Rotation paths and how fast each direction turns (degrees per step)
Each turn is a multiple of 5 degrees from 10 to 175, or 0.
Each row of a path follows its step; steps can be skipped.
Rotation 1:
step 1: [ 24 -21  15 -36  16  13   7  27 -14 -37 -19 -18 -50  -9  13  -8  -5   6
 -22 -14 -38  -1   9 -18  14   5 -24  -7 -13  12 -15  16 -12  12  11 -30
   7  24  12   3  -8   7 -23   6  56   8   3  -1  -1 -14 -12 -19 -32 -20
   4  -6 -27]
step 3: [-13 -16 -10 -12  -1  10 -10  -3   4 -17 -15  18  -2  -3  41   4  28   4
  -9  19   4 -12   0 -16  35  39   3 -18  54   5   1   1   3  31   4  11
 -12 -42  39   6 -14  -6 -14  41  50  -3  12  -4   1 -28  14  -8 -14 -33
  -6   7  -8]
step 5: [ 14  -5  15   3  -2  -3  -6  15  10 -24  12  -9 -22 -18  14 -25  44  -1
 -12   6 -20 -40   2  -7 -18  21  12  31 -13 -22 -49 -24 -26   5   3 -11
  -6   3  13  26  -5  33 -14  29  39  31   1  -6   9   1  10 -29 -33 -15
  14  14  13]
step 7: [  0  11  -9 -26  18 -26   4  13  10 -11  18  20  -6 -24  14 -10  42   6
 -10 -14 -24 -13 -21  21  20   5  -2 -34  13 -54  -4  13   4  32  28 -19
  20 -31  32 -22   2  10 -11  47   1  -3  17  20 -13 -15   0 -26  15 -22
 -11  -4  21]
step 11: [-15 -15  -5 -19  22  -7 -14 -28   1 -10  -5 -12   1 -40  13 -18  30  -8
  31   0 -17 -14 -22 -14  51  -2   4   0  32 -13  30   0  -8  32  14   9
  -2 -14   4 -34  -9  -1 -12  16  58 -31  -9  11  -2   6  -3 -15 -23 -35
  -1   2 -13]
step 14: [  5 -24  34   6  14 -15 -11  29  -7  -1  31  17 -50 -20  45   2  14   4
 -17  17  -3   8  15  -9 -23 -20  17  -2 -10 -23 -10 -13   3  41 -10  14
  22  -7   3 -14  -1  24 -30  40  23  14  24  10  -5  28  28  -3 -12 -20
 -21  -8  12]
step 18: [ 15 -55  29 -33   3  -4 -28  15   3 -20 -21 -16 -19 -31  -1  11  26  32
 -13  -1 -22  42  25 -27   1   4   6  -2   5  -5  16 -21  -8  36  -2 -13
  -3 -15  25  -2   4  -8 -41  10  25   3   5  25  -7  -4 -13 -14 -39 -12
  -7   1   2]
step 19: [ -5 -15 -16 -13  30   4 -11  -6 -17 -35  -5 -12  -3  -5  12   0   7  20
 -18  27  -8  -3 -33 -10  38  29  -2  18  33   2  23  31   0  19 -21 -13
   2  13  18  -8 -23 -19 -26  17  51  -7 -12 -18 -40   7  -1 -16 -43 -16
 -12  13  -2]
step 20: [-14   2  21  -8   4  24 -19  22   9  -7  -3  -2  -2  -6  24  -6  18  -7
   7   9 -15 -29  -4  -8  40  15 -36  16  -8  -5   7 -21  -1  -6   5   1
 -37 -20  23 -14   6 -19  21  34  59  18  14  20  -3 -25  14 -32 -34 -13
 -44  -2  -4]
step 24: [-13   0  11  -6 -20 -12   0  25 -14 -25  18  10 -26  -7  15 -17   9  13
 -12 -16 -60 -18  -7  11  25 -11 -20 -32 -35 -38   8  19  12   7  39   5
   5  -2  24   9  25   8   7  14  39   0  -6  -3   8 -31  28 -22 -13 -26
  -2  -1  11]
Directions:
[  0   7   6   3   2  -4   1   1   0   1   8  -2   5 -11  -1 -11   1  -5
  -7   2   9  -6  -3   6  -2  -6   6   2   0   9   2  -5   2   1 -13  -2
   0  -7  -5   2   0   4   8  14   5   5  -4   3  -2  -5   4   3  -4  10
   1   0   2]  45
[ -5  -5  -5   0   8  11  -4  -9  -4   4   4  -8  -1   4  -3   1   0  -8
  -1   9   6  -3  -2  -1  -8  -3 -10   0  -3  -1   0  -7  -7   4  -3   8
   2  -3  10  -1   0   2   4   1   3   1   0  -4  13   4  -1 -11   6   3
   9  -3   1]  65
[  1  11   3   5  13   1   0   7  -2   1   1   2   0   0   5   3 -13   0
   5   0  -4  -8   6  -3   3 -11  -1  -2  -4   4  -8  -1  -2  12   4  -5
  -2  -5   5  -9   4  -2   3   3  -1  -8   8  -1  -1  -6  -6   0   5  -3
  -8  -2  -4]  110
[ -4   3  -1   2 -10   0   1 -11  -2  -3  -5  -6   8  -1   1  -4   1   7
  -1   6   3   0   1  -9  -1  -5  -1  -4   3   5  -5   1  -5  13   7   5
   4   3  -6   6   8   2  -5  -1  -4  -1   4   2   8 -10   3   0 -11  -2
  -2  11   2]  140
[ -7   2  -6   2   6   2   6   2   3  -5   0   2 -11   7   3  -8  -7  -1
 -12   5   0   0   6   2   3  -3  -2  -5   5   7  -3  10   6  -1  -2   2
  -7   8   0   7  -9   2  -9   1   1  -1   0 -14  -1  -5   5   3   2   1
   8   2   2]  160
Rotation 2:
step 0: [  7 -33  20  21  23  20  -4  40  11   8   2 -14   8   8  -4  15 -33   1
  13 -14  45 -12   9 -23 -13  19  -2   8 -18 -13  15 -11   4  -3   3  -5
  -9 -15  -9  25  42 -11   0 -17 -34 -18 -11  -4  22  15   9  -9  21  13
 -10  39 -13]
step 4: [ 20  11  20  13 -21  19 -27   7  11   9   7  26  14  -2  -3  24  -1  -9
   5 -46   4 -26  18   3 -11   7  -3   2 -15 -45  21  17 -65 -19   0   1
  17  18   3   0  -1   8  12 -24 -24  -5   2  11  -6  -6  23  12  17  17
   8   7  -6]
step 5: [ 18  -1  -2  23 -16   7  10  -4  25 -30   2  35  25  -3   6  22   4  19
 -28  -7  -6 -18  -1 -13  -2  25 -12  -3 -29 -18  31  -1 -45  16   1 -10
  -5  21   3  21 -28  -8 -17   7  -9   2 -33   7  -7  23  37  10  36  14
  -9   3   6]
step 6: [ 21 -18 -16   7  11  -6  16  -5  13  -3 -16  26  -1  -4  42  12  18  17
   8  10   1 -24  10 -22  11  13 -13  22 -13  15   1 -14 -31  46  17   2
 -19 -16  17  15 -27  -7 -11  10 -31  33 -22  34  23  19  16  25   3  11
  17   4   2]
step 7: [  4 -19   1 -26   0   4   1 -10  -3  30 -10   8 -21 -21  27   7  -5  21
  44 -35 -12 -24  21  -4 -19 -21 -17  41   1  -7   0 -18 -16  10  15   8
   2  -4  -4   7 -27  11  20  -8  -5  28 -11   5  31  13  29  21   6  -6
  27  25 -20]
step 10: [  9   9  -9  -3   6 -11  13 -37  10  23 -23 -14  -1  -6 -24   5  -1  21
  -4 -21 -12  -6  18   6  -2 -24 -14  19 -27   6   7 -10 -12  -9   6  11
 -35 -14  25  39 -16 -15  -7   3 -34   0  20  32  24  -6  37 -39  -6  11
 -25   9 -23]
step 13: [ -5   7 -26  21  -4  -7 -28 -11  11  -8 -22 -23  11 -10  11  21 -17  21
 -23   0 -13  -1 -32  -8  -2  15 -28 -13 -14 -19  25   5 -53 -17   7  17
   9  14   4  15  -7  13   7 -43 -15   4 -15   5  -5  -7  30 -27   6  32
  11  21 -20]
step 16: [  7 -12  -3  10  14   5   1   4  10   5 -29  16  -8  11  13  19 -46   7
  33 -25 -12  15 -20 -19 -35  -3  24  26 -24 -21  16 -16 -11  10   0  -3
  33  16  16   3  30  -8  31 -13   9  24  -2  -9  16  19  30 -15   8  -7
  12  10 -28]
step 21: [ -4   1   2  15  21   8 -17  -4 -15 -16   8  39  33  -4  14  15  -5   4
  -4  -7  23  34  -5  -2  -9   9 -20   2 -27   8   0  31 -43 -30  34   3
  -8  -4  16  57   1  -1  -2 -14  -5   4 -33  12  -6  -9  12  -9   2   5
  34  10  -7]
step 24: [  7 -13  12  13   7   5  12   5  33 -24 -13  14 -12  11  39  32   2  -5
  24 -16 -18  -4 -29  -1 -23  19 -15  35  13   6   2 -38 -14 -19  20   8
 -12 -11  32  43  20   4  -6  -8  30   5 -11   2  25  21  14  22  17  -5
   8  -4   1]
Directions:
[ -4   4   9   8  -5  -6 -12   2   1  -1   4   2   5   0  -5  -7  -2   2
   3   9   3  -2   7  -4  -5   7  -7   2   3  -6   4   5   6   0  -7  -2
  -4   6   9  -5   0  13  -3  -5   0   2  -3  -2   6  -7   5  -3   1   9
  -5   7   4]  80
[-1 -1 -2  0 -6 -7 13 -1  2 11  3 10  3 -5  8  7  2  8  9  6 -1  7 -6 11
  6 -1  4  4 -4  7 -4  2  0  1 -2 -6 -5  4  1 -3  9  7  2  3  3 -1  1  2
 10  4  5 -2 -5  3 -2 -2  4]  80
[  0  -2  11   4  -2   3   4   3  -3  -1  -2   5   3   2   2 -12  -4  -9
   0   3   7   2  -1   8   3   3   4 -11  -1  -3   4   2  -4   4  12 -12
   2  -6   1  -3   7   2   1   4  -4   1  -1  -7   5  -1   2  -2   9   0
   9  -5 -11]  20
[ -3  -2  -2   9   4  -7   4  10  -2  -4   7  -6  -4  -5  -5  -4  -3   4
   6   1  -5   8  -5  -2   2   3  -2   8 -12  -5  12  -8   1   7   4  -7
   4   3  -2   4  -7   0  -7  -1   4  -6   2  -1  -4   9  -7  -9   1   0
  -2  -3   0]  130
[ -4   0  -2  -6   0   7   1   5  -1  -4   3  -3   1  -9   6  -5  -1   1
 -16  -6  -5   6  -2   5  -2   9  -2   0  -3  -2   3   3   8  -1  -2  -3
  -1  -6   4   1   2  -4   8  -4   7  -3 -11   6   5   3  13  -3  -5  -6
  -7   5  -3]  135
[  6   3   4   2   0   1   1   5  -5  -1   4   0   0   0   7  -5   9   4
   4   2   6   2   3   0 -12  -4  -4  -7  -7  -6   5  -4   5   1  -8   3
   3   7  -6   9  12 -10   0   2  -3  -2  -1   4  -2  -4   7   4  -3   0
  12  -7  10]  20
[  0   4  10 -10  -2   5  -3 -10   4  -1  -3   4  -5  -1  -2  -1  -2  10
   0   5  -4  -7  -1  -5   2   2  -5  -8  -2   2  -2   0  -1  -1  -4 -17
  -5  10  -4   3   2  -7   2   2   3  -2  -9  -6  -2   7 -10  -4   3  -5
  -4  -1   4]  120
Rotation 3:
step 4: [ 35  -8   7 -10 -35  35  22 -24   5   0  10   5  -8   7 -15   9   9  19
  35  -7   5  21 -40 -17  -2  11   6  25 -39 -15  16 -16  -8  17 -14   5
 -28  21  17  11 -14  13  32 -22  -9 -38 -51  35  19   5  17 -13 -11   0
 -23  14  12]
step 7: [ 27   3  13  12  -9 -18  14  19  14  18   2  -7  11  -3  16  32  -2  36
   9   8 -28 -25  -1 -43  15  12  40  25 -12  -8  11 -10  -8 -10  13  17
 -12   6   5  22  24 -13   8 -26   5   9 -27  34  -1 -29  -2 -38  30 -12
 -30  15  50]
step 10: [ -6  -1  18 -25  -1  18  12 -15  -5  13 -31 -18  -1   5 -17  17   6   2
  13   1  -3   7  -4  -1  15  12  22 -22   1  10 -36 -51   6  10 -12  20
 -21  26  28  12   7 -16  14 -46  28 -32 -33  21 -10  -5  37  -8  35  -3
 -37 -18  19]
step 13: [ 28 -19  -6  -3 -44  -2  35 -42  15  27 -10  12 -26  16 -13   8  15   8
  21   0 -23 -17   2  -3  -6   9   6  26 -32  24 -20 -13  -1  -8  15  -9
 -19  33  14  32  13  17  27 -12  -9 -24 -11  22   4 -45   2  12   7 -30
 -18  29  19]
step 16: [ 13 -15  15  -8 -10 -28   5 -33  -2  -4  -9 -40   1 -16 -16  31  -9  28
  11  14  -5  22  -1  -5   9   5  39  -5 -12 -40   7 -32  -9 -36  16  21
 -10   8  15  31  23 -33   8   0 -28 -27 -14   9  12 -41  12  -9  12   5
 -19  -5  38]
step 17: [ 34  15 -11  -1 -22   8  14 -22  29  15   4   0 -21  -7 -19  -4 -26 -11
  20  23  -5 -12  -9 -28 -14   5 -15  -4 -37 -10 -16   8  -9 -18  -5 -29
 -30  38 -19 -15 -33 -32  19  -2  14 -21 -35 -14   8 -16 -20  28  -6 -38
 -12 -32  26]
step 21: [ 12  23  -8 -24 -35 -18 -19 -18  -7  11   7  14   0  -9   0   5  -6 -13
  13  -9 -23  38  16 -13 -27  11   2 -33 -25 -19 -15  -8 -39  -9  33   2
 -19  24 -20   7 -55 -24  -6   0  13 -34 -13  18  30 -26  26   0   9  -6
 -28  25   5]
step 25: [ 38   8  11 -27  -4 -10 -31 -23 -15  10 -14 -15 -39 -19  -6  22   3 -12
  41  19 -15 -10  11 -31 -13  21  20  17 -36 -29  11 -33  -1 -14  13  24
   4  -8  16  27 -20   5  12  -5 -20 -31 -25  12  35  10  23 -12  -7  -5
   2  -6  39]
step 26: [ 12   4  14  33 -15 -29  16 -18   2  53 -12  21  -5 -13 -12  18  12 -10
  31  39  16   6 -36 -25  -3  14  -2 -14   9  12 -26   0 -12   4 -12  -9
 -22   5  -4 -19 -43  -2  -1  14   6 -23 -18  12   9 -25 -19  17  -1 -40
 -46 -18   8]
step 28: [ 38  -1  20 -22  10 -13 -10  15 -26  20  15 -13   1  37   1  -5  -3 -26
  32  -9  -8 -11   1  -5   8 -16  -6   6   3 -22  19 -16 -12 -21  13  13
 -19  37  27  46  14  -2  22 -25  24  15 -15   0   4 -16 -14 -13  29 -22
 -38 -17  46]
Directions:
[ -2  -1   7  -2   2  12   2  -8   1   1  -5   1   2   2  -4   9  11   4
  10  -8  -5   0  -2  -5   0   5  -4 -10   2  -5   3   4   0  -2   3  -3
   0   1   6   6  -5  10  -2   2   7   4   3  -5   0   7  -5   7   3   2
  -5 -13  -6]  45
[  7  -3   3  -7   2  -2   3   9   6 -12   0 -10  -3  -3   5   4  -9   0
   4  -2  -4  -3   1  -9  -4   0   1  -1  -5   3  -7   0   4  -3  -7  -6
  -3  14  -1  -7   8   7   1  -5 -10   0   8  -5  -1   3  -1  -2  -2  -3
   0  -6  -8]  60
[ -1   1   4   0  -1  -4   3   5   2   1  -2   3  -4   7   4   2   1   6
   7  -2   1  -1  -1   8  -4   2   6   1   0  13  -9   6  -5   8   1   7
   3   4  -5   0   3   0  -8   7   4   6  -7   2   3  -4   7  -6   2   3
 -20  -3  -4]  135
[  3   2 -11   0  -1   8   2  -2  -8   9  -7  -8  -7   2  -1  -2   1  -4
   7  -4   1   3   6  -7   2  -5   7   7   5   6   7   0   3   4   2 -11
   1  -5  -4  -5  -2  -5  -5  -5  -1  -3   3   7  -1  -9   3   7  -8  -1
  -4  -4 -10]  85
[  5   6  -3 -13   1  -5  -2   2  10   1   0   4  11  -3  11   7   4  -3
  -5  -7  -1   2   1   4   0  -5  -2   1  -2   0   0   1   4   6   3   8
  -5   1   4   5   1  -8 -10   1   3  -7   4   6   9   1  -6   8  -2  -1
   3   2 -10]  120
[  2  -3  -5   0  10   4   7   0   8   6  -7   0  -6  -6  -1   2   5   7
 -12   2   7   8   6   2  -2  -1  -8   7  -6  -2   2   8   0  -1   5  -2
  -2   1  -2   8   4  10   2   2  -5  -2   3   6  -2   6   1  -7 -12  -1
  -8   0   6]  160
[  1   4   0  13  -6  -2  -2  -2  -5  -6  -6   3   9   1   8   9   6  -4
  -6   5  -2  -8   8   1   2  -5  -5 -10   0   9   0   1   3  -3  -2   4
   3  -2  -5  -4  -2   2  -1 -11  -7  -3  -5   9  -8   7   2  -1  -2  -5
  -4  -8   1]  90
[  8   2   4   3   0  -1 -14  11  -6   7   8   7  -5   7   7  -3   2  -4
   4   1   5   9  -1   2  -1   2   1   1  10  -1  -5   3   0  -3  -1   0
  -2  -3   9   1  -7   4   3   2 -10   0  10   4   8   4  -4  -5  -5  -2
   0 -10   2]  10
Rotation 4:
step 5: [ 14  -6  23   1  22   7 -35  -5  15   7  18   0   7  -7  -3   1  11  37
 -22  22  -4  -4 -45  -5 -11 -15  -9   3 -17  29  -7 -27  -3 -18   9   7
  33 -53 -10   1  -9  10  -1 -10  -8 -30   8 -19 -17  13  23  -1 -24  14
  11   2  -2]
step 8: [-20  17  22  -6 -12   6   4  13  30 -20   2   1   7 -11  -9   4  45   0
 -15  19  -2 -18 -21 -14  -4 -28   4  14 -13  -3 -20  37 -26  -4 -18   0
  20  -7 -15  36 -22   7 -16 -25  14   6 -32 -13   6  29  23   4 -19  -8
   3 -26  -1]
step 11: [ -1  -2   9 -12 -23  28 -21 -48  18  -5 -32  15 -29  -1  -1  22  10  -9
 -13  52 -15 -20  19   3 -14   0  -2  15   9  11   5   2 -24 -28  13   8
  18  -8   0   5 -12   2 -15 -25 -14  16   4 -13  17  -2  -6 -20   3  -3
  16 -21  29]
step 12: [  0  -6  -2  -2  -9 -13   4 -11  -4   8   1  21   0 -24 -20  -3  39  21
 -18  21 -33 -40 -25  23 -24  -6   0 -24  16 -12 -14  11  40  -5  -1   0
   8  -1  -7  15  -8 -10  -6   2  -8  -1 -10 -38   5  10   6  17  21   7
  20  -7  49]
step 15: [-40 -16 -36  23 -20 -26   8 -19   3  10  -7   2  19   4 -10   8   2  18
 -22  17 -15 -17 -29  12 -14  -8  21  27  15  13  -8  -6 -21  16 -16 -13
  33 -20 -23 -12  18 -11  -8 -20 -19   2  10 -10   2  14 -26  -7 -21  -1
  16 -25  13]
step 19: [  7  19   4  21  -6  11  14 -24  14  11  -6 -15 -14  -2 -23 -10  30  -4
 -10  59 -10 -17 -14 -42  -8  -5 -10  23  18   5   2  -4  -4 -42 -10 -28
  24 -20 -14 -16  14  20 -10  14   3   6 -12   8   4  33  -6  -4  18   5
   8  -7  -3]
step 23: [-17  -8  -1  29 -19  -3 -26   3   0   5  15  -5 -12 -10   8  38   8  38
 -19  22   3 -25 -12   5   2 -23   0  16 -16  -3 -10   1   2  -6   0  20
  22 -32 -27 -14   6  26  -1   1  -9 -28  -5  -9 -17  34   6  20 -10   3
  45   2  17]
step 26: [-23  -6 -18   5 -23  -1   5   2  14 -20  -5   4   3 -16  14  32  27 -20
  12  16 -37 -26 -37   2  -4 -14 -31   7 -15  -2 -33  12 -21 -23 -27  31
   1 -15 -14  12 -19   2   6 -15  16  10 -10 -19  -4  16 -16  -6  -1   4
  -6 -34  -3]
step 27: [-24  -2 -11  19 -20  35   5 -20  28 -14 -12  17  21 -19 -14  10  16  -5
 -22  35 -13 -14 -15 -25   3  -9  19  -7  -3  -3  -2   0  30  10 -21  13
  23   2   4 -24 -13  20   9  26  -4  13  -5  10  16   3  25 -14  25  21
  30 -30  -8]
step 29: [ -9 -22  29 -11 -21   3  -1 -57  25  -9 -19  10 -17   1 -13   3  29 -10
  30  10 -22 -12  -3   8 -24  -1   3  14  13   2  -1   0  31  -9  -3  12
  12 -22 -13  25  15   3   9 -28  -7   2  35 -37   3   6  -8  -7  12   4
  24  -6  16]
Directions:
[ -6  -1  -6   9   1  -7  -5   6  -8  -5   7   5   6   9   7   7  -4  -4
  -3  -8   3  -1 -15  -4  -2  -9   6   0   0  -3   4   1  -5   0   1  -1
   2 -12   0  -1   0  -1   0  -5   0   4  -3   1   1  -8   5   6  -7  -5
   1  -1  -9]  40
[13 13 -1 -2  1 -5  7  8 -1  6  8  1  0 -8 -6  0  3 -4 -7  3  7 -5 -2  6
 -3 -9 -9 -2  1 -6  3 -3 -2 -1 -3  8 -2 -8 -6 -8  7 -5  4  1 -5  0 -5 -6
  1  5  2  5  3  4 -4  6 -1]  160
[ -7   1   2   4  -1  11   0  14   2  -2   1   1   7  -5   7   0   7   3
   1   1   1   3  -5   4   2  -8  -3  -1   0  -4  -5   1   2  -5  -5  -3
   1   3   5  -9 -11   1   1  11   4  -3   6   0  -8   2   5 -10  -3   0
   3  13  -4]  80
[  2   6  -7   5   8   1  14   1   7  -7   2  -6   3  -1   7  -4  -3  -6
   3   3   0   4   4  -2   3  -7   4   2  -3   4 -11  -1   3  -5  -3  -1
  -8   1  -4   5  -6  -4  -4  -8 -12  -2  -1   4   4   0   0   1  -1  11
  11  -6  -7]  40
[ -6   0  -1   3   8  -4   4 -11   2   6  -6  -7  -6  -8  -1  -8  -1   1
  -4  -4   3  -3   0   0   1   0   1  -1  -5  -9   1  -3  -7  -7 -11 -10
  -6  -1  -1  -5   3   6  -7   6  -1  -3   0  -5  -9 -16  -2   6  -5  -3
   0   1  -1]  20
